In the rows, 128 means zero.
A: rows in a few groups, each row roughly a mix of its group's directions:
A (134 x 10):
[[156 103 144 135 151 102 184 117 120 125]
 [103 158 116 120 100 153  74 140 135 130]
 [161 147  80 105 157 109 139 112 144 138]
 [138 120 158 135 104  87 166 132 111 161]
 [147 131 114 117 162 160 117 166  86 134]
 [159 123 127 127 102  86 172 123 149 108]
 [127 169 118  93 112 129 120 139 162  87]
 [ 96 108 155  90 121  86 132 118 154 120]
 [112 141 162 155  89 141  88 133 152 124]
 [156 108  98 129 159 113 176 124 107 139]
 [116  95 145 146  80 137 158 101 114 116]
 [124 110 159 159 180 140 116 126 104 108]
 [132 164 106 107 185 111 108 134 138 130]
 [ 95  90 128 117 159  98 133  90 124 117]
 [103 103 159 120 177 116 115 127 111  97]
 [ 99 142 148 139 130 151 129 117 166 178]
 [125 145 178 116 123 127 127 124 162  82]
 [122 119 140 112  96  95 155  78 109 129]
 [ 85 125 136 123 115 162 135 123 164 168]
 [136 115 151 165  82 135 104 157 106 126]
 [152 141 123  81 134 133 117  99 172 147]
 [110  95 133 156 119 159 157 166 121 153]
 [143 139  84 160 119 163  96 140 121 108]
 [161 140  67 124 153 119 125 113 141 140]
 [116 116 180 106  99 121 149 101 109 110]
 [ 93 114 146 125  78 102 133  98 113 114]
 [152 147 109 118  83  88 159 142 134 136]
 [105 128 161 142  81 150 135 111  93 117]
 [133 131 101 161 104 131 140 186 119 144]
 [101 121 153 153 164 111 126  85 144 151]
 [138 171 108 100 108 134 115 141 156  89]
 [129 105 136 137 192 148 148 119 107 136]
 [113 148 104 130 171  85 154 152 122 122]
 [ 96 109 113  80 109 124 137 140 106  93]
 [125 178 118  96  99 122 122 148 157 106]
 [101 133 133 150 137 181 133 126 131 173]
 [123 131 164 156  77 130  94 126 144 119]
 [ 81 132 142 122 104 152 137 121 166 160]
 [109 139 142 151 145 138 127 101 158 183]
 [178 167 134 153 140 101 116 130 106 124]
 [109 111 165 152 157 108 122  95 163 131]
 [138 129 141 169  89 110 104 159 101 114]
 [101 125 173 150 163 162 107 125 141 127]
 [146 125 149  79 143 112 127  82 142 112]
 [119 117 120  99 132 127 172  84 161 138]
 [138 169  98  90  96 106 140 147 137 122]
 [113 130 100 135 119 111 182  92 151 131]
 [108 102 162 161 107 142  99 166 129 130]
 [183 146  94 126 149 144 111 152 141 133]
 [138 140 115  96 121 175  88 121 147 152]
 [133 105 137 141 184 143 116 138  89 111]
 [112 130 187 140 103 136  97 121 143 107]
 [106 123  97 114 151 166  80 120 124 113]
 [142 139 111  93 150 167 114  92 156 139]
 [139 171  96 116 159 108  96 138 113 109]
 [146 171  85 106 152 126 102 113 133 116]
 [103 116 115  72  97 136 134 156 137 113]
 [100  99 158 151 133 157  96 157 136 109]
 [135 139 150 100 171 117  89 120 106 101]
 [131 131 118 113 109  82 161  83 113 136]
 [134 141  95 144 115 151 135 145 170 171]
 [170 135 140  90 127 117 117  92 164 126]
 [103 103 135 146 173 118 128  85 134 152]
 [103 112 174 118  90 110 145 103 110 121]
 [108 139 163 146  92 141  84 128 152 114]
 [154 144 143 109 107 109  88  90 121  98]
 [149  82 125 158 156 119 160 109 109 139]
 [135 143 144 108 108 119 169  83  97 121]
 [106 130 148 162 155 144 166 122  90 145]
 [134 154 136 156 127 180 125 149 131 166]
 [166 139  99 134 164 151 106 162 145 125]
 [167 102 117 135 140 102 178 114 131 110]
 [109 167 149 128 102 142 101 142 170 110]
 [174 162 112 109 131 123 163 105 108 141]
 [151 149 120 101 168 119 103 171 138 143]
 [ 96 124 112 119 143 106 159  73 118 139]
 [113 108 161 151 177 112 118  98 146 135]
 [149 170 106 111  86 131 132 147 140 159]
 [116 139 120 154 142  97 125 185  99 122]
 [132 104 146 157 185 138 117 125 101 113]
 [146 145 120 104  83 144 129 173 122 102]
 [169 108 130 145  81 118 160 152 131 127]
 [113 133 137 149 150 144 126 106 159 185]
 [136 108 154 103 162 170 103 155 118 139]
 [ 93 113 156 107  92 117 132  91 122 101]
 [122 135 123 169 110 139 126  68 136 110]
 [135 126 146 153 110 137  86 172  94 120]
 [ 80  97 147 131 106 114 125  94 121 103]
 [111 138  99 153 120 102 175 101 154 133]
 [117 116 178 137 132 155 111 176 134 130]
 [117 133 153  97 119  89 171 103 120 147]
 [127 129 166 136  77 117 103 118 148  99]
 [152 113 107 120 167 112 182 126 114 134]
 [182 149  85 120 149 137 117 136 141 121]
 [130 159 153 117  80 107 127 137 162 104]
 [108  76 144 136 177 140 122 117 134 117]
 [112 152  83 125 107 124 121 153 127 176]
 [178 128  94 145 146 149  96 148 138 124]
 [144 136 142 133  91 101 106  91 111  90]
 [ 91 109 137 111 143  99 169 129  96 109]
 [145 128 166 130  86  95 145 120 151 101]
 [182 133 131 134 154  83 110 129 128 115]
 [161 102 107 138 149 108 178 122 109 137]
 [146 133 138 167  94 128  91 163 106 121]
 [136 147  98 129 122 145 125  65 136 107]
 [169 131  84 132 154 147  96 141 147 129]
 [ 99  84 144 136 169 153 123 119 152 141]
 [114  99 133 138 179 164 106 110 111 122]
 [177 139  91 144 151 149 107 152 134 125]
 [ 95 121 166 137 141 160  84 117 138 115]
 [135 135 130  90 157 128 105 181 127 150]
 [ 98 135 101 169 107 140 122 167 103 139]
 [155 117 111 103 109  78 129 126 132  88]
 [121 124 117 114 101  85 152  80 116 144]
 [169 146  91 137 160 150 110 157 141 130]
 [124 149  99 150 140 127 113 188 124 149]
 [129 124 144 147 186 146 114 136  88 127]
 [ 87 109 176 119  91 121 129 119 122 112]
 [115 128 108  88 168 132 165 101 145 133]
 [ 91 135 152 134 128 161  75 125 144 119]
 [ 81 127 102  96 140 138 157 123 143 160]
 [ 88  92 125 163 151 137  98 141 141 141]
 [ 84 113 167 124  92 127 138 102 110 117]
 [ 68 123 150 128 128 163 134 120 144 152]
 [162 144 147 134 141  82 114 131 107  90]
 [167 151  91 100 167 119 140 122 143 122]
 [161 128  73 137 153 127 129  93 121 137]
 [ 84  94 148 141 122 135  93 144 146 102]
 [133 110 132 153  87 152 141  79 121 107]
 [185 152  94 104 152 130 134 121 135 129]
 [168 119 115 119 124 103 164 116 144  83]
 [151 153 125 126  92 167 127 174 122 122]
 [186 138 109 118 111  92 121 141 132 107]
 [ 90 104 175 123  91 117 126 117 122 111]]
one row of each group, then the others: which group is each in?
[128 124 156  86 154 105 122  93 113  97] -> J
[112 129 151 163 151 148 165 125  90 151] -> W
[118 162 154 166 151 158 123 129 100 153] -> U
[ 92 154 140 126 101 147  79 142 132 148] -> M

[180 140  96 135 160 145 114 150 139 143] -> W
[108 169 149 123 115 149  98 141 167 104] -> M
[ 88  97 150 138 102 126  90 149 149 115] -> W
[171 152 142 141 147  84 113 127 108 105] -> U
[101 138 145 139 119 138 130 109 177 173] -> U
[117 102 129 143 186 162 117 115 109 135] -> M
[ 70 100 127 122 148 136 141 101 102 121] -> U
[ 86 112 127 122 122 184 138 147 105 122] -> U
[116 116 145 123 150 103 141 191 119 146] -> J
[125 124 118 119 108 150  75 112 134  83] -> M
